(in the rows, 128 means zero)
Each path below is one point turned by a fixed rotation once a step. After each direction that follows a path, write how fast that rotation turns it, in degrees per step (0 if it stays still).
Each turn is a multiple of 5 degrees from 10 to 175, or 0.
Each row of a path follows its step; steps can be skipped.
path 1
step 0: [118 131 122 121 138 137 122 137 131 127 134 120 121 135 122 130 107 135
 130 134 115 128 133 126 134 142 130 129 134 139 121 116 132 113 110]
step 1: [130 132 138 118 127 118 127 129 135 137 124 124 128 135 135 123 126 138
 122 122 139 136 110 133 124 141 121 111 132 118 134 143 142 126 141]
step 2: [127 120 124 117 125 145 127 122 124 127 143 125 135 142 122 129 136 127
 138 126 128 136 110 135 138 127 133 132 112 143 129 111 118 127 126]
step 3: [128 122 125 121 131 111 118 130 132 121 115 141 131 133 116 117 132 146
 118 124 134 118 134 137 118 134 128 131 129 125 137 120 142 126 114]
step 4: [120 121 130 134 120 131 127 115 136 139 131 131 131 130 137 131 125 119
 151 123 129 130 118 123 104 144 123 134 118 126 118 127 126 132 131]
step 5: [112 128 112 132 132 131 137 135 131 120 125 137 128 144 143 127 133 140
 119 138 124 122 126 131 136 124 145 132 121 119 123 125 132 111 126]
step 6: [127 121 139 126 129 137 121 125 133 143 119 122 131 141 122 143 119 145
 132 126 129 121 138 119 127 129 114 133 124 124 136 131 139 142 141]
step 7: [138 132 130 126 118 137 138 119 138 121 142 122 125 133 131 113 126 122
 120 125 123 134 115 124 122 116 144 143 118 122 126 131 141 130 120]
step 8: [124 113 123 136 123 130 130 142 124 122 126 129 126 145 120 136 108 138
 127 124 127 118 131 132 125 133 132 117 140 145 126 133 131 136 112]
step 9: [127 129 132 122 135 122 143 126 148 139 133 132 122 129 132 120 119 114
 116 124 140 122 117 137 127 142 119 135 120 121 133 134 126 138 140]
step 10: [118 119 114 123 128 135 120 130 116 116 148 141 121 139 120 136 137 129
 128 120 117 132 126 120 131 130 140 125 116 129 138 136 119 130 129]
Directions:
[132 122 124 132 124 132 129 125 125 125 127 128 127 126 127 124 130 127
 130 131 126 126 122 125 131 130 128 125 126 129 127 131 129 124 130]
130
[128 128 121 124 126 127 132 126 126 127 128 129 127 129 128 129 125 128
 133 133 124 129 132 134 128 126 134 127 130 130 132 125 129 129 130]
135
[127 130 127 131 124 126 127 131 128 123 126 126 126 129 125 135 133 130
 122 131 127 129 128 126 127 134 130 128 130 128 131 127 129 127 125]
145
[126 127 126 131 129 130 126 135 124 130 132 129 127 126 127 125 126 130
 128 123 129 127 130 126 130 127 134 125 128 123 130 123 131 125 125]
145
[128 130 121 130 127 123 130 128 128 133 126 128 126 127 130 127 125 126
 130 126 129 126 128 127 128 134 129 131 131 131 122 131 129 128 122]
85
path 2
step 0: [119 138 134 129 137 128 114 130 134 129 130 128 124 115 127 126 131 121
 134 118 127 128 113 126 132 138 117 134 130 111 130 126 130 116 118]
step 1: [120 131 128 121 135 124 127 127 134 132 130 136 128 123 131 124 144 124
 134 132 132 120 126 113 127 128 122 139 133 133 108 144 132 116 128]
step 2: [126 133 131 122 137 130 113 141 133 117 132 126 137 139 132 118 123 116
 124 132 133 136 118 115 116 128 124 136 133 124 125 127 128 117 130]
step 3: [124 134 131 123 133 121 108 117 135 136 124 114 140 118 127 122 134 111
 125 125 133 122 121 129 124 125 126 131 132 132 118 133 126 135 127]
step 4: [122 113 130 122 126 134 115 137 138 116 128 124 123 124 124 126 133 123
 132 124 140 136 134 124 114 129 132 133 126 129 108 138 126 133 128]
step 5: [135 129 124 129 143 134 115 128 129 117 136 129 136 120 119 126 126 115
 132 104 134 135 118 132 129 129 127 133 127 130 123 126 136 128 133]
step 6: [128 125 120 132 128 134 125 126 140 133 137 126 128 113 129 137 128 116
 133 125 140 119 123 127 130 133 129 136 123 131 115 136 110 119 134]
step 7: [133 127 117 127 133 120 119 129 138 120 138 131 123 133 130 131 118 127
 129 122 139 143 130 123 123 142 114 139 136 134 126 139 127 122 131]
step 8: [133 132 135 120 119 131 120 123 142 138 140 124 140 128 120 124 137 116
 128 120 135 134 122 128 136 137 115 136 129 138 130 121 122 121 130]
step 9: [119 121 128 113 122 129 119 133 139 133 127 131 119 115 130 121 119 123
 131 130 137 126 128 131 128 143 112 131 127 121 117 129 128 123 119]
step 10: [134 120 126 119 125 136 125 126 132 125 128 139 131 125 130 117 134 118
 128 118 124 131 121 124 128 133 120 135 141 140 121 137 148 117 127]
Directions:
[132 128 125 131 130 126 131 130 129 131 132 130 127 126 121 134 128 129
 133 127 130 132 127 127 129 128 129 128 130 127 131 129 123 129 124]
45
[128 129 128 134 126 132 127 138 130 127 129 128 127 130 133 126 126 128
 130 131 128 129 130 129 124 132 128 128 125 125 125 125 125 129 124]
155
[126 124 127 126 130 125 132 130 129 127 128 127 125 126 130 128 130 133
 130 134 132 126 128 130 126 134 130 129 132 129 125 133 130 132 131]
130
path 3
step 0: [110 134 119 127 127 118 143 133 143 130 122 109 135 125 121 118 135 122
 135 119 115 121 124 128 131 129 120 125 127 122 128 128 123 117 121]
step 1: [129 119 125 136 135 125 132 114 141 139 123 116 137 134 127 122 137 135
 132 126 123 126 115 125 151 122 129 136 123 124 134 143 126 120 130]
step 2: [114 116 132 125 134 123 131 130 136 120 129 128 129 128 120 132 130 140
 134 137 125 135 123 123 147 126 127 136 114 126 111 132 108 126 130]
step 3: [113 148 127 116 141 127 123 132 133 129 138 122 133 128 125 125 136 134
 120 133 127 142 130 120 147 131 135 126 123 120 129 125 121 119 134]
step 4: [128 132 133 118 134 127 138 137 133 125 128 122 143 141 127 130 134 128
 127 131 129 143 132 131 140 125 122 117 144 122 126 149 123 129 142]
step 5: [112 127 136 122 130 115 142 127 136 135 130 113 139 124 111 124 132 120
 135 121 122 130 130 121 123 123 119 114 132 127 115 132 125 120 132]
step 6: [127 124 135 130 131 131 136 117 128 144 127 121 139 126 127 120 141 125
 128 121 116 116 122 117 151 129 121 120 122 124 133 133 128 115 136]
step 7: [119 110 140 126 130 127 135 131 129 118 115 129 137 130 122 124 136 141
 125 123 131 124 125 131 153 128 126 134 125 126 112 129 120 119 128]
step 8: [117 139 119 121 132 135 128 132 135 112 137 117 136 125 119 117 134 133
 124 123 124 137 120 124 144 135 127 133 126 122 121 117 120 113 123]
step 9: [128 136 115 121 136 126 138 135 146 121 120 115 138 142 130 125 138 131
 129 135 128 132 126 128 146 133 121 127 136 125 138 141 125 129 132]
step 10: [111 122 126 129 138 113 137 125 140 134 131 113 138 138 111 120 130 129
 135 130 124 136 127 127 126 120 125 133 130 133 118 141 119 131 130]
Directions:
[124 123 132 131 122 128 129 126 131 134 126 126 129 132 130 124 129 124
 131 128 124 128 129 130 123 129 130 126 128 128 131 130 128 127 127]
70
[128 134 130 129 125 131 125 129 129 129 130 122 126 130 127 132 128 133
 123 130 123 123 126 126 128 125 127 125 128 131 130 126 128 126 127]
135
[132 131 126 133 127 129 126 125 128 131 133 124 127 127 128 125 131 125
 124 122 128 134 126 127 129 131 132 129 125 129 125 128 132 128 131]
145
path 4
step 0: [138 124 127 129 138 143 124 126 120 126 132 123 126 121 131 109 143 117
 129 128 123 123 128 137 128 131 136 143 114 134 143 135 127 123 145]
step 1: [141 128 112 129 126 125 113 128 117 124 132 143 123 117 143 126 127 132
 124 137 122 126 124 129 125 133 117 133 121 141 120 121 117 112 118]
step 2: [120 126 110 146 131 126 132 137 131 114 126 128 128 132 133 137 139 123
 136 124 131 136 122 119 128 138 124 144 133 118 115 133 136 115 118]
step 3: [120 121 131 142 136 135 143 121 134 118 126 127 116 119 132 121 128 118
 139 134 124 120 138 129 137 122 135 123 142 139 119 125 132 137 111]
step 4: [126 136 125 128 128 149 145 133 132 134 126 136 127 125 130 137 113 119
 121 114 129 121 131 115 140 133 126 111 124 141 133 133 122 123 130]
step 5: [117 131 137 130 123 139 116 140 126 142 130 125 124 125 115 129 130 135
 112 110 136 132 132 117 124 123 127 130 124 130 119 112 131 132 115]
step 6: [138 126 149 132 122 146 128 129 125 129 134 120 130 137 136 112 139 118
 121 121 124 141 121 132 120 120 125 129 125 124 134 136 144 130 128]
step 7: [144 135 129 119 111 127 126 113 120 115 133 139 117 132 141 131 126 130
 119 129 113 131 138 129 128 119 116 128 128 127 138 114 130 128 127]
step 8: [128 142 110 129 131 127 128 127 133 115 122 124 118 130 126 136 135 137
 120 116 116 130 134 129 125 139 139 139 117 108 129 129 137 121 137]
step 9: [139 130 125 133 135 137 132 124 118 122 122 123 124 108 124 112 139 132
 128 136 128 121 135 144 133 134 148 141 134 129 118 124 121 132 125]
step 10: [129 130 117 133 126 147 125 135 124 124 132 131 132 122 141 129 122 120
 128 137 132 134 117 133 142 138 130 127 132 140 132 129 111 105 136]
Directions:
[130 124 127 129 124 130 133 128 130 128 128 122 130 128 129 124 128 125
 129 129 123 124 127 132 128 122 126 128 130 130 126 126 124 127 133]
115
[130 129 123 125 130 131 123 123 132 130 129 129 129 130 130 134 123 129
 128 125 126 124 127 129 131 128 125 129 123 131 125 128 128 131 129]
110
[129 129 133 131 130 127 129 124 128 126 129 126 127 122 130 123 125 130
 130 126 130 124 127 133 124 127 129 126 124 130 127 134 133 127 126]
125
[131 135 127 131 124 124 132 125 125 132 130 127 126 128 130 133 128 129
 129 128 131 131 128 128 127 127 127 126 128 134 129 128 124 125 130]
120
[131 127 130 133 129 129 126 127 129 123 131 132 130 124 123 132 131 126
 126 123 123 132 128 129 129 124 131 127 127 129 127 128 125 125 127]
0
path 5
step 0: [128 128 146 132 135 110 124 137 122 141 115 120 133 135 121 139 126 127
 131 128 132 140 138 120 129 125 111 135 134 124 126 124 139 125 136]
step 1: [139 129 143 126 118 128 134 123 122 129 120 126 135 125 135 115 125 132
 132 132 114 140 123 128 113 136 112 132 125 121 129 133 124 146 140]
step 2: [126 120 134 129 119 122 126 123 135 137 123 121 130 130 126 134 126 123
 129 135 141 133 139 107 124 146 116 111 131 128 122 140 126 129 128]
step 3: [138 123 143 122 124 121 125 132 136 125 125 111 137 134 142 121 119 130
 130 123 125 145 135 119 136 119 128 130 119 129 117 125 132 142 124]
step 4: [118 123 145 130 123 124 130 128 133 126 133 120 132 123 126 133 132 132
 129 143 133 132 128 113 128 132 103 137 134 125 142 117 132 137 128]
step 5: [139 138 142 133 134 121 127 132 140 145 121 117 130 133 113 119 128 129
 127 133 126 141 126 129 118 138 123 125 124 137 122 128 125 145 126]
step 6: [117 129 138 121 114 125 114 127 128 132 107 129 142 121 135 127 128 126
 130 119 134 133 131 117 119 134 112 127 133 122 118 121 129 134 122]
step 7: [136 124 144 116 130 116 128 121 130 139 130 121 127 138 137 123 129 142
 140 145 135 135 127 121 126 130 130 118 132 118 123 124 136 141 134]
step 8: [128 116 144 128 130 122 127 137 136 120 113 120 134 129 122 120 123 125
 136 127 125 126 136 114 124 123 115 124 140 132 141 138 123 142 123]
step 9: [126 142 133 129 122 128 131 127 129 144 130 109 142 136 134 136 124 134
 137 126 122 148 131 121 130 140 121 131 140 132 129 126 126 137 129]
step 10: [122 130 143 126 126 119 119 115 146 126 126 131 130 124 136 118 121 121
 119 129 123 127 122 124 133 140 114 121 130 123 126 128 133 150 127]
Directions:
[127 130 129 125 126 129 128 129 131 127 134 125 123 129 132 128 123 124
 126 131 123 128 133 126 131 131 127 131 128 130 129 130 125 126 125]
55
[126 130 124 128 129 126 128 127 131 131 125 129 132 128 135 131 125 126
 127 123 128 132 133 127 128 125 130 130 130 132 125 124 132 125 129]
115
path 6
step 0: [138 108 131 131 134 131 119 125 130 130 127 129 136 112 130 126 125 117
 131 132 129 128 129 127 128 121 116 116 130 126 128 119 110 113 135]
step 1: [111 126 137 129 109 135 122 126 133 111 125 128 138 128 130 129 129 131
 140 133 121 121 143 124 129 134 124 131 122 118 132 130 125 138 131]
step 2: [135 125 131 130 123 113 125 131 122 134 127 127 145 126 132 115 123 136
 121 128 112 125 128 117 118 115 137 122 140 125 125 129 134 126 136]
step 3: [124 130 129 120 131 133 139 117 132 131 122 149 136 127 121 118 138 137
 137 126 131 121 128 124 135 135 122 137 144 124 139 132 120 120 127]
step 4: [129 132 142 110 136 133 130 143 136 127 125 130 131 124 132 144 131 131
 122 128 116 125 143 133 125 129 140 119 138 131 120 127 129 125 124]
step 5: [139 114 125 123 121 121 128 118 121 121 133 137 111 115 126 127 126 129
 122 128 121 134 135 126 128 128 114 132 140 121 121 122 114 128 123]
step 6: [120 129 133 137 144 129 113 131 144 120 133 126 136 125 122 126 127 122
 133 136 116 123 135 126 133 133 118 115 127 114 133 134 120 127 126]
step 7: [130 115 128 122 109 134 130 130 126 127 128 123 144 118 140 127 122 131
 129 138 125 123 129 111 132 121 132 124 126 133 128 124 112 132 136]
step 8: [120 131 126 134 122 123 125 112 130 118 127 142 143 124 131 124 136 134
 137 125 118 129 133 133 116 127 132 131 140 114 131 127 140 124 137]
step 9: [135 121 143 116 136 131 128 142 118 140 113 135 136 130 121 120 123 135
 129 125 121 115 132 124 131 122 132 130 138 123 130 140 127 125 127]
step 10: [129 133 134 117 122 124 144 123 142 122 134 139 124 130 132 125 138 130
 121 125 130 126 144 118 124 136 124 124 142 130 126 116 122 123 115]
Directions:
[130 125 127 124 131 126 131 128 133 133 129 128 129 133 128 126 126 127
 131 133 132 127 126 125 132 130 127 125 126 123 129 127 129 124 127]
110
[123 125 133 126 129 130 126 129 124 126 132 126 130 129 126 126 126 129
 127 130 129 133 125 127 124 133 123 126 126 129 124 125 127 126 125]
65
[126 125 129 132 122 126 125 127 126 124 130 127 132 130 130 125 125 127
 133 129 129 125 123 129 130 128 130 123 129 129 132 128 130 131 133]
60
[128 123 134 127 124 125 126 128 126 129 125 128 123 131 127 130 126 125
 129 126 129 128 134 132 126 125 124 128 126 123 129 129 132 128 128]
90
path 7
step 0: [128 138 123 115 108 126 124 125 127 120 136 121 122 131 139 116 127 131
 130 128 131 138 125 121 140 136 134 127 128 131 119 132 142 130 133]
step 1: [123 133 118 126 111 113 122 136 120 132 118 140 124 135 130 118 132 121
 123 128 130 117 139 131 125 136 128 127 129 131 135 131 139 121 122]
step 2: [118 136 122 118 114 128 118 125 128 122 120 142 132 127 124 118 112 137
 137 124 135 133 133 127 126 126 134 144 130 132 121 123 125 131 134]
step 3: [131 132 133 135 114 116 126 139 126 123 124 123 122 125 118 116 121 135
 130 127 123 124 125 121 122 119 131 137 134 128 130 123 132 113 109]
step 4: [129 139 133 120 121 121 130 127 136 114 131 125 116 130 130 120 120 121
 143 119 132 124 123 114 128 141 120 140 136 129 128 130 124 131 132]
step 5: [129 134 128 123 123 125 111 146 115 129 125 113 113 128 128 127 133 123
 135 129 132 124 137 131 129 135 128 134 132 139 130 122 133 115 130]
step 6: [127 138 127 112 119 123 119 123 116 126 126 128 129 119 136 116 118 124
 127 133 130 138 133 115 138 138 132 128 137 125 115 134 133 126 131]
step 7: [130 131 123 129 106 118 123 133 128 130 118 142 122 125 134 120 127 119
 128 132 124 123 130 130 131 124 124 124 133 135 131 113 144 120 125]
step 8: [121 142 117 130 120 117 120 125 130 116 127 136 125 126 116 121 112 122
 129 127 135 126 130 127 124 131 137 139 131 130 117 122 126 140 130]
step 9: [131 132 132 128 123 116 117 144 138 126 131 129 117 130 124 116 130 140
 123 128 127 129 128 118 128 125 133 140 129 135 126 116 125 113 119]
step 10: [124 129 130 122 124 117 126 132 125 113 130 129 129 119 131 129 122 127
 137 125 128 115 126 107 127 147 125 135 141 134 125 133 123 126 126]
Directions:
[131 126 130 132 129 126 129 131 132 126 130 130 126 127 122 128 127 133
 132 125 124 127 128 127 125 127 125 133 128 130 126 131 121 127 127]
60
[128 127 130 126 124 129 124 131 128 130 126 131 128 122 128 131 130 129
 128 125 125 128 132 128 128 131 129 125 123 128 127 136 131 127 132]
70
